Each path below is one point turned by a fixed rotation once a step. After each direction that follows a path, write how fast that rotation turns it, in deg/step (0 if it stays still).
Each turn is a multiple of 5 degrees from 10 to 175, or 0.
Each row of a path follows its step; steps can be skipped.

step 0: [.11, .10, .21, .19, .05, -.18, .00, .22, -.04, -.44, .15, .26, -.13, -.61, -.03, .26, .21, .18, -.14, .32, -.06, .05, .11, .31, .11, .45, .06, -.04, -.05, .27, .19, .15, -.16, -.17, -.09, .27, -.15, .06, -.03, .09, -.14, .05, -.01, .21, -.23, -.01, -.18, .29, -.16, .08, .27, -.20, -.22, -.10, .02, .07, .11, -.03, -.56, .09, .28]
step 1: [-.01, .12, -.08, -.02, -.09, -.29, -.45, -.08, -.16, -.08, .06, -.37, .43, -.07, .32, .04, -.16, .13, .07, -.06, -.14, .22, .01, .14, .17, .12, -.32, -.11, .04, -.30, -.15, -.04, .28, -.19, -.17, -.16, -.10, .16, -.02, -.39, -.05, .12, .42, -.20, -.42, -.04, .06, .00, .08, -.15, .02, .08, -.37, -.24, .06, .26, -.06, -.46, .02, -.09, .29]
step 2: [.15, .09, .20, .21, .43, .00, .00, -.21, .23, .01, .15, -.32, -.13, -.26, -.14, .05, .01, -.43, .23, -.06, .19, .28, -.04, .04, -.03, .22, .12, -.01, -.25, -.09, .42, -.27, .24, -.23, .26, .06, .03, .49, -.08, -.06, .20, .05, .21, .08, .12, .10, -.42, -.30, .01, .05, -.19, -.26, -.17, .22, .18, -.01, -.24, .01, .41, .09, .04]
step 3: [-.24, .49, .04, .27, .00, -.41, .10, .01, .36, .24, .14, .00, .10, .16, .09, -.41, -.18, .04, -.01, -.08, .08, -.01, .12, -.18, -.03, -.11, .47, -.15, .10, -.21, -.08, -.11, .28, .18, -.01, .32, .21, -.10, .11, .24, -.22, .16, -.29, .21, -.28, -.52, -.15, .04, .08, .09, .23, -.16, .17, -.06, .21, .16, -.04, -.08, .25, .02, .14]
step 4: [-.13, .07, .01, -.15, -.01, .01, -.10, .01, -.31, .51, .10, -.53, -.01, -.14, -.52, .32, -.09, -.02, -.12, -.04, -.38, .06, -.46, .05, .13, -.25, .13, .02, -.11, .13, -.09, .21, -.02, .47, -.22, .26, .13, -.20, -.14, .17, .28, .24, -.06, -.20, .03, -.09, -.18, -.20, -.14, .02, .06, -.02, .17, .06, .14, -.29, -.24, -.03, -.05, -.09, .00]
step 5: [-.13, .26, -.04, .59, -.11, .40, .38, -.13, -.04, -.26, .15, .19, .01, -.32, -.36, .11, .04, .15, .06, .17, -.09, -.31, .06, -.05, .06, -.10, -.07, .30, -.07, .26, .08, -.21, -.19, .02, -.02, .22, .13, -.01, .18, -.37, .15, -.13, -.11, -.49, .13, -.21, .14, .26, .03, .06, .22, .12, .25, -.26, .25, .05, .00, -.04, .04, -.19, .30]
step 6: [.02, .11, .18, -.17, .03, .07, -.30, -.10, -.28, .12, .28, .13, -.01, .03, -.14, -.02, .35, -.27, .41, -.07, .24, -.18, -.09, .21, -.01, .07, .23, -.01, -.15, -.39, .09, .50, .01, .08, -.18, -.05, -.41, -.05, .12, -.42, -.21, .10, .32, -.18, -.14, -.14, .17, .17, .18, .08, .12, .19, .28, -.07, -.20, .19, .20, -.18, -.35, -.20, -.14]
step 8: [-.25, .02, -.19, -.09, .08, -.18, .14, .04, .15, .19, .13, .12, .37, -.05, .04, -.38, .32, -.08, .14, .01, .22, -.01, .22, .12, -.12, .03, -.28, -.04, .36, -.07, .13, -.32, .31, .11, -.03, -.10, .06, -.05, -.24, .05, .26, .15, .04, .22, .28, .06, -.02, -.50, .36, -.06, .24, -.02, .42, -.41, -.18, .24, -.09, -.15, -.06, .41, -.03]
step 9: [.14, .35, -.16, .25, .33, .11, -.31, .31, .01, .14, -.17, .23, -.24, .48, -.13, .14, -.16, -.32, -.20, -.36, -.26, .25, -.30, -.03, -.05, .11, -.03, -.07, .27, -.07, .07, .10, -.11, .37, .02, -.01, .00, .11, -.15, .18, -.10, .32, -.02, .10, .46, .10, -.12, .09, -.23, .23, -.06, .16, .03, -.42, .06, .04, -.09, .13, .13, .27, -.04]
step 10: [-.02, .00, -.13, .04, -.11, -.02, .19, -.28, -.25, -.05, -.30, .28, .08, -.19, -.18, .28, .06, .37, -.28, .13, -.05, .33, .13, -.11, -.01, .29, -.14, .21, -.15, .09, -.27, .10, -.25, -.06, -.29, .43, -.04, .17, .07, .35, -.11, .31, -.14, .04, .28, -.39, -.13, -.01, .32, .12, -.03, -.35, .20, -.17, -.21, .21, .16, .26, -.05, -.08, .28]
Speeds:
[.01, -.03, -.09, -.03, -.02, .00, .00, .01, .05, -.02, -.10, .04, .09, .12, -.02, -.01, -.03, .05, .01, -.01, .01, .01, -.05, -.01, -.05, -.07, .03, .02, -.03, .05, -.05, .02, -.02, .01, .04, .01, -.10, .06, -.05, -.02, .05, -.07, .03, .01, .12, .05, .01, .05, .08, .09, -.03, -.08, .06, -.08, -.05, .02, .08, .08, -.07, .03, -.07] -> 20
[.09, .00, .10, -.01, -.03, .01, -.03, .01, .03, -.05, -.03, .02, -.04, .01, .03, .00, -.04, -.02, -.03, -.01, -.05, -.01, .05, .05, -.03, -.12, .00, .02, -.05, -.04, -.01, .05, -.10, .01, .00, .08, .04, -.07, -.03, .05, .12, .06, -.09, -.06, .03, -.01, .01, -.01, .04, -.02, -.04, -.01, .14, .05, .07, .01, .07, -.03, .04, -.13, .03] -> 55
[.06, -.04, -.05, .02, -.12, -.07, -.06, .00, -.08, .02, .03, .04, -.07, .02, -.01, -.03, .04, -.03, .01, .03, -.02, .05, .04, -.01, -.01, -.02, .09, -.07, -.07, .01, -.07, .03, .07, .00, -.11, .10, -.05, -.05, .01, .15, -.06, .03, -.03, .00, -.05, .03, -.03, .10, .00, .01, .02, -.04, -.07, .04, -.01, .07, -.03, .08, -.05, .01, -.01] -> 110
[.00, -.07, -.08, -.06, -.06, .00, .02, .05, -.02, -.05, -.01, -.12, .05, -.03, -.01, -.05, .04, .13, .02, .06, -.05, .02, -.01, -.04, .02, -.02, -.05, .02, -.10, .01, .05, -.01, .01, .00, .00, -.05, -.05, -.07, -.02, .00, .03, .05, .04, -.04, .13, -.03, .00, -.02, .06, -.08, -.01, .05, -.04, .02, .09, .06, -.13, .00, .08, .02, .02] -> 115

step 0: [-.30, .12, -.01, -.19, -.04, -.13, -.20, -.01, .05, .00, -.27, .06, -.33, -.06, -.45, .18, .15, -.09, .23, -.41, .14, -.09, -.21, -.57, .42, .17, -.10, -.11, -.14, .11, -.16, .27, -.25, -.31, -.41, .21, -.33, .13, -.23, .01, -.16, .24, -.04, -.41, .05, -.13, -.07, .00, .13, -.11, .24, -.04, -.21, .16, -.08, .00, .23, -.03, -.03, -.18, .13]
step 1: [-.03, .11, .11, .21, .38, -.41, -.16, -.07, -.16, -.21, -.01, .64, -.01, .23, .10, -.04, -.29, -.30, .11, .12, -.12, .45, -.02, .04, -.15, .08, -.06, -.10, .16, -.10, .30, .41, -.06, .17, -.14, -.13, .42, -.07, .11, -.15, .20, .04, .15, -.17, -.05, .02, -.05, .07, .23, -.05, -.56, .19, .19, .19, .04, .15, -.22, -.01, .12, -.01, -.13]
step 2: [-.34, -.19, -.16, -.06, -.04, .17, .22, -.13, .24, -.47, -.12, -.08, -.20, .23, -.14, -.32, .06, .27, -.02, -.35, .01, .13, -.05, .38, .18, -.11, .27, .09, -.26, -.27, -.04, .01, -.22, .20, -.05, .17, .27, -.25, -.16, .29, -.32, -.02, .12, .03, -.12, -.10, .32, .22, -.07, -.04, .28, -.38, .33, -.39, .27, .13, .11, .17, .04, -.01, .03]
step 3: [-.09, .33, .05, .18, -.08, .18, -.04, .46, .36, -.42, .14, -.31, -.15, -.42, -.03, .07, -.32, -.32, .04, -.27, -.04, .00, .15, .00, .06, -.20, -.10, -.20, .26, .25, -.02, .00, .00, -.06, -.19, .03, -.19, -.09, -.45, -.34, .57, -.03, -.07, -.10, .16, .26, .34, .10, -.10, -.08, -.04, .22, -.01, .21, -.17, .04, -.08, .04, .14, -.13, -.01]
step 4: [.08, .09, .08, -.45, .32, -.21, .30, -.25, -.15, -.09, .03, .04, .21, .04, -.26, .34, -.14, .03, .24, -.41, .06, -.02, -.11, -.18, -.52, -.09, .15, .01, .07, .25, -.10, .42, .00, -.18, -.16, .09, .22, -.04, -.03, .18, -.37, .38, -.01, -.16, .13, -.21, -.20, .10, -.24, -.34, -.01, .04, .03, .21, .19, .01, -.09, -.24, -.33, -.01, .34]
step 5: [-.16, .39, -.12, .09, -.10, .25, -.13, -.01, .34, -.28, .00, .43, -.05, .06, -.13, .11, .22, -.31, .22, .09, .07, .42, -.56, -.34, .27, .32, .26, .33, .09, -.14, .17, -.01, .21, -.04, -.04, -.02, .28, .04, -.04, -.21, -.12, -.24, .12, -.23, -.04, .05, -.15, -.09, .15, .15, -.08, -.09, .16, -.22, .13, .17, .06, .17, .37, -.22, .01]
step 6: [.06, -.11, .05, .21, -.06, -.27, .00, .14, -.03, -.22, -.01, -.06, -.10, .49, -.12, -.16, .20, -.03, -.04, -.10, -.11, -.16, .15, -.02, -.05, .35, .00, -.16, -.06, -.30, -.09, .58, -.17, .37, -.29, .08, .02, -.24, -.41, .15, .28, .12, .12, .10, -.11, .00, .36, .34, -.06, -.14, .28, .00, .08, .08, -.20, .44, -.39, -.04, -.01, .22, -.15]
step 7: [.20, .11, -.16, .18, .56, .08, -.01, .13, .11, -.49, -.39, -.10, .19, -.53, -.45, -.06, -.41, -.07, .02, -.11, -.29, .47, .02, .15, -.15, -.31, .16, .09, .01, .28, -.31, -.27, -.19, -.02, -.15, .08, .09, -.01, .00, .11, -.01, -.10, -.01, .12, -.15, -.05, .31, -.21, -.06, -.13, -.16, -.16, .00, .00, .08, .14, .07, .10, -.04, .11, .05]
step 9: [-.41, -.03, -.14, .02, .23, -.37, -.10, .04, .27, -.38, .05, .38, -.21, .05, -.41, .30, .22, -.11, -.20, .19, -.01, .03, -.16, -.30, .02, -.02, .14, -.29, .06, .03, -.24, .45, -.04, .12, -.31, -.05, .10, -.03, .05, -.27, -.01, .45, .14, -.33, .05, -.14, -.10, -.09, .20, .11, -.16, .30, -.41, -.10, .04, -.15, -.09, .10, .10, -.06, .15]
step 10: [-.21, .32, .01, .06, -.06, -.22, -.12, -.34, -.16, -.14, -.17, .12, -.20, .28, .00, -.21, -.17, -.10, -.13, -.32, -.32, .41, -.20, -.05, -.23, -.16, -.21, .07, .03, -.17, .48, -.01, -.15, .19, -.20, .23, .32, -.29, -.11, .10, -.03, -.37, .11, -.01, -.26, -.11, .09, -.07, .10, -.03, .14, -.17, .54, .13, .08, .40, -.23, -.23, -.02, .04, .05]
Speeds:
[.08, .09, .06, .06, .02, -.03, .04, -.02, -.03, -.01, -.10, .05, -.02, .02, .07, -.04, -.03, .00, .09, -.07, -.05, -.03, -.02, -.05, .02, .02, .07, -.07, .04, .05, .05, -.03, -.01, -.03, .05, -.02, .09, .02, .16, .03, -.06, .02, -.11, .02, .00, .00, .02, .07, -.09, -.03, -.05, -.01, .00, .05, .05, -.05, .08, .01, .04, .05, -.04] -> 110
[.10, .01, -.07, .02, .00, -.07, -.06, -.01, -.07, .00, .05, .00, .01, .06, -.08, .06, -.10, -.03, -.07, -.03, .04, -.01, .04, .03, -.11, -.13, .06, -.01, -.02, .00, .04, .05, -.05, -.01, .04, .05, .08, .02, .03, .05, .05, -.03, .02, .03, .04, -.05, -.06, -.08, -.01, -.02, -.08, -.06, -.06, -.11, .05, .04, .01, -.01, .02, .07, .03] -> 130
[-.05, .00, .00, -.01, -.01, .01, .04, -.06, -.11, -.02, .03, .14, -.06, .13, -.02, -.03, -.01, .03, .01, .06, .02, .05, -.10, -.06, .05, .05, -.05, -.03, -.02, -.04, -.01, .06, -.01, .03, -.01, -.08, -.02, -.06, -.01, .00, -.01, -.06, .02, .10, .05, .06, -.01, -.10, -.06, .09, -.02, .01, -.07, .07, .08, .01, -.01, .02, .05, .00, .07] -> 85
[-.02, -.02, .08, -.02, -.09, -.02, -.01, -.05, .05, .10, -.02, .04, -.01, .02, -.01, .05, .01, -.07, .02, .04, -.07, .07, -.07, -.03, -.06, .04, -.04, -.02, .06, -.09, -.02, .09, -.09, .03, -.03, -.06, .05, .09, .00, .03, .02, -.01, -.03, -.02, -.08, -.05, .02, .05, .11, .07, .00, -.04, .05, -.05, -.05, .05, .09, .07, -.03, .11, .00] -> 80
[.09, -.03, -.07, -.11, .03, .04, -.06, -.02, .04, .07, .01, .04, -.05, .00, -.09, .03, -.01, .00, .06, -.01, .07, .12, .02, -.04, .03, -.07, -.04, .00, .07, .07, .02, .02, .04, .06, -.06, .02, -.10, -.01, .00, .08, -.04, -.01, -.06, -.01, .08, .05, -.02, .05, -.12, .03, -.03, .05, .04, -.02, -.06, -.05, -.01, .06, -.06, .04, -.09] -> 90
[.08, .04, -.02, -.01, -.06, .10, .06, -.01, .02, .01, .12, .04, .03, .02, -.01, -.10, .09, .12, -.02, -.06, .04, .06, .00, .07, .05, .01, .08, -.01, -.04, -.03, .01, .04, .08, -.04, -.05, .00, .10, .07, -.02, -.08, .02, .01, .02, .01, -.03, -.03, -.01, .07, .02, .09, -.05, -.03, -.08, -.06, .02, -.03, .01, .05, -.04, -.06, -.06] -> 115
